[[138 130 128 129 130 134 130 121 130 123 136 113 130 126 130]
 [131 129 126 128 127 125 132 126 125 131 124 127 129 127 132]
 [124 129 126 126 128 116 127 131 124 132 131 123 127 129 127]
 [130 131 123 129 130 125 120 129 139 134 125 135 132 125 127]
 [113 123 131 121 126 103 130 135 113 128 140 112 118 132 124]]
|
[[113 123 131 121 126 103 130 135 113 128 140 112 118 132 124]
 [124 129 126 126 128 116 127 131 124 132 131 123 127 129 127]
 [130 131 123 129 130 125 120 129 139 134 125 135 132 125 127]
 [131 129 126 128 127 125 132 126 125 131 124 127 129 127 132]
 [138 130 128 129 130 134 130 121 130 123 136 113 130 126 130]]

[[149 129 126]
 [132 147 137]
 [129 117 122]]
|
[[129 117 122]
 [132 147 137]
 [149 129 126]]

[[133 152]
 [150 110]
 [105 129]
 [152 142]
 [113 130]
 [104 122]
 [124 125]]
|
[[104 122]
 [105 129]
 [113 130]
 [124 125]
 [133 152]
 [150 110]
 [152 142]]

[[141 128 131 117 126 143]
 [114 116 151 123 134 110]]
|
[[114 116 151 123 134 110]
 [141 128 131 117 126 143]]

[[102 122]
 [111 123]
 [117 122]
 [113 124]
 [146 119]
 [116 122]
 [140 118]]
|
[[102 122]
 [111 123]
 [113 124]
 [116 122]
 [117 122]
 [140 118]
 [146 119]]

[[141 132 131 142 130 109 104 135 121 144]
 [139 109 131 142 136 127 105 101 139 103]
 [140 103 116 135 129 135 111 110 140 105]
 [138 113 137 146 139 120 101 107 136 103]
 [149 114 103 133 120 125 107 133 125 137]
 [144 101 106 132 124 137 113 109 138 112]]
|
[[138 113 137 146 139 120 101 107 136 103]
 [139 109 131 142 136 127 105 101 139 103]
 [140 103 116 135 129 135 111 110 140 105]
 [141 132 131 142 130 109 104 135 121 144]
 [144 101 106 132 124 137 113 109 138 112]
 [149 114 103 133 120 125 107 133 125 137]]
---
[[141 154]
 [137 154]
 [141 154]
 [143 145]
 [136 151]
 [137 154]
 [144 144]
 [140 154]
 [148 152]]
|
[[141 154]
 [141 154]
 [136 151]
 [144 144]
 [148 152]]

[[131 130 131 135 128 142 129 113 121]
 [131 131 134 124 123 142 129 125 128]
 [133 141 131 135 128 142 129 132 137]
 [134 136 132 137 128 143 129 125 123]
 [139 158 142 126 134 109 129 138 140]
 [133 136 135 104 119 140 129 115 118]
 [132 139 136 127 115 143 129 125 121]
 [132 131 133 131 126 145 129 118 120]
 [137 136 133 131 132 139 129 125 132]
 [135 148 151 144 108 135 129 120 115]]
|
[[131 130 131 135 128 142 129 113 121]
 [133 141 131 135 128 142 129 132 137]
 [139 158 142 126 134 109 129 138 140]
 [132 139 136 127 115 143 129 125 121]
 [137 136 133 131 132 139 129 125 132]]

[[153 128 145 113 128 118 118 143 116 118 125]
 [112 147 121 119 116 130 128 121 130 131 133]
 [112 140 108 118 129 118 118 116 124 114 115]]
|
[[153 128 145 113 128 118 118 143 116 118 125]
 [112 140 108 118 129 118 118 116 124 114 115]]

[[111 151 116]
 [130 118 123]
 [140 110 129]
 [152 148 124]
 [120 110 145]
 [111 111 131]
 [108 110 130]
 [137 106 133]
 [118 113 136]
 [107 108 128]
 [106 115 128]
 [121 128 118]]
|
[[111 151 116]
 [140 110 129]
 [120 110 145]
 [108 110 130]
 [118 113 136]
 [106 115 128]]

[[133 132 138 137 123 132 125 129 130 134 114 134 139 130 121]
 [128 117 132 120 116 126 127 128 134 124 156 128 112 130 132]
 [119 124 128 126 139 131 128 125 128 125 113 136 135 125 126]
 [133 128 133 123 142 132 129 125 129 138 132 135 142 130 126]
 [117 140 135 128 128 117 129 117 127 123  98 127 120 126 132]]
|
[[133 132 138 137 123 132 125 129 130 134 114 134 139 130 121]
 [119 124 128 126 139 131 128 125 128 125 113 136 135 125 126]
 [117 140 135 128 128 117 129 117 127 123  98 127 120 126 132]]

[[131 114]
 [129 128]
 [130 115]
 [127 124]
 [131 130]
 [127 123]
 [127 121]
 [139 143]
 [127 126]
 [128 127]
 [144 154]
 [140 144]]
|
[[131 114]
 [130 115]
 [131 130]
 [127 121]
 [127 126]
 [144 154]]

[[120 141 136 106 126 141]
 [109 136 128 131 132 118]
 [133 132 109 140 118 110]]
|
[[120 141 136 106 126 141]
 [133 132 109 140 118 110]]
